One turn moves each row of this set onto another row. After a few examples, where does it send each row asked below?
D: -.14	-.04	-.31	-.09	.09	-.06	-.03	.01	-.13	.25	-.03	.23	.15	-.05	-.38	-.33	.04	-.12	-.17	-.24	.00
E: -.17	.28	-.27	.19	.26	.02	-.09	.01	-.20	.16	-.14	-.12	.16	.04	-.12	-.13	-.20	.02	-.14	.04	-.08
L: -.32	.05	-.28	.10	-.11	-.16	-.22	-.03	.10	.01	-.12	-.02	-.12	.06	.14	-.15	-.12	-.20	-.07	.03	.04
C: -.02	.14	-.28	.07	.05	-.20	-.27	.04	-.22	.16	.06	-.01	.21	-.09	.05	-.16	.09	-.17	-.41	.00	-.20
G: .04	.10	-.24	-.23	-.11	-.13	.05	-.06	.08	.16	.04	.21	-.13	-.32	-.06	-.03	.18	-.33	.01	-.12	.03
Y: -.05	.18	-.12	.00	.10	.01	-.04	-.11	.05	-.15	-.06	-.10	-.09	-.14	.09	.18	.02	-.15	-.04	.22	-.07
Q: -.24	.02	-.19	-.04	.07	-.03	.10	.00	.01	.11	-.25	.15	-.05	-.28	-.16	.03	-.04	-.25	.19	.06	.31
M: .09	.22	-.11	.03	.30	-.06	-.01	.06	-.12	.00	-.20	-.03	.03	-.41	-.20	.19	.06	-.08	-.13	-.07	-.12
P: -.02	.14	-.04	-.08	.19	-.03	-.11	-.06	-.31	.17	-.03	.22	.24	-.40	-.34	-.06	.18	-.19	-.02	-.01	-.04
K: .17	.10	-.04	.01	.01	-.20	-.19	-.11	.15	.16	-.02	.00	.02	-.19	-.08	-.03	.13	-.23	-.29	-.18	-.20
N: -.08	.04	-.36	-.12	.08	-.15	-.16	-.14	.19	.25	-.22	-.03	-.05	.08	-.13	-.24	-.07	-.32	-.17	-.18	.08
F: -.05	.11	-.03	-.09	.19	-.02	-.10	-.06	-.33	.21	-.02	.14	.30	-.37	-.31	-.05	.13	-.15	-.03	.03	-.08
W: -.27	.01	-.21	-.05	.08	.03	.04	-.03	-.02	.09	-.24	.20	-.02	-.26	-.13	.06	-.05	-.25	.24	.05	.26
X: -.30	.01	-.28	.06	-.07	-.16	-.22	-.02	.12	-.02	-.09	.02	-.19	.03	.15	-.16	-.04	-.15	-.07	.00	.09
J: -.27	.18	-.25	-.12	.35	.00	-.10	-.03	-.06	.04	-.31	-.09	-.09	-.13	-.33	-.08	-.11	-.10	.07	-.13	.13
Z: -.04	.13	-.08	-.10	.19	-.01	-.10	-.02	-.32	.20	.01	.18	.27	-.41	-.27	-.01	.20	-.16	-.03	-.04	-.01
H: .01	.15	-.32	.03	.09	-.24	-.26	-.03	-.22	.15	.05	-.02	.17	-.07	.11	-.11	.08	-.15	-.36	.04	-.21
R: .03	.14	-.33	.04	.09	-.16	-.30	-.01	-.22	.18	.01	.02	.21	-.09	.07	-.14	.06	-.16	-.36	-.04	-.26
V: -.31	.01	-.27	.06	-.07	-.14	-.22	-.02	.12	.02	-.09	-.09	-.13	.05	.16	-.12	-.08	-.14	-.09	-.01	.04
T: -.23	-.01	-.21	-.02	.06	.04	.07	.03	-.01	.15	-.26	.21	-.03	-.31	-.17	-.03	-.05	-.22	.21	.04	.27

D goes to -> G
M goes to -> J
C goes to -> Z
And these:
P goes to -> Q
T goes to -> X

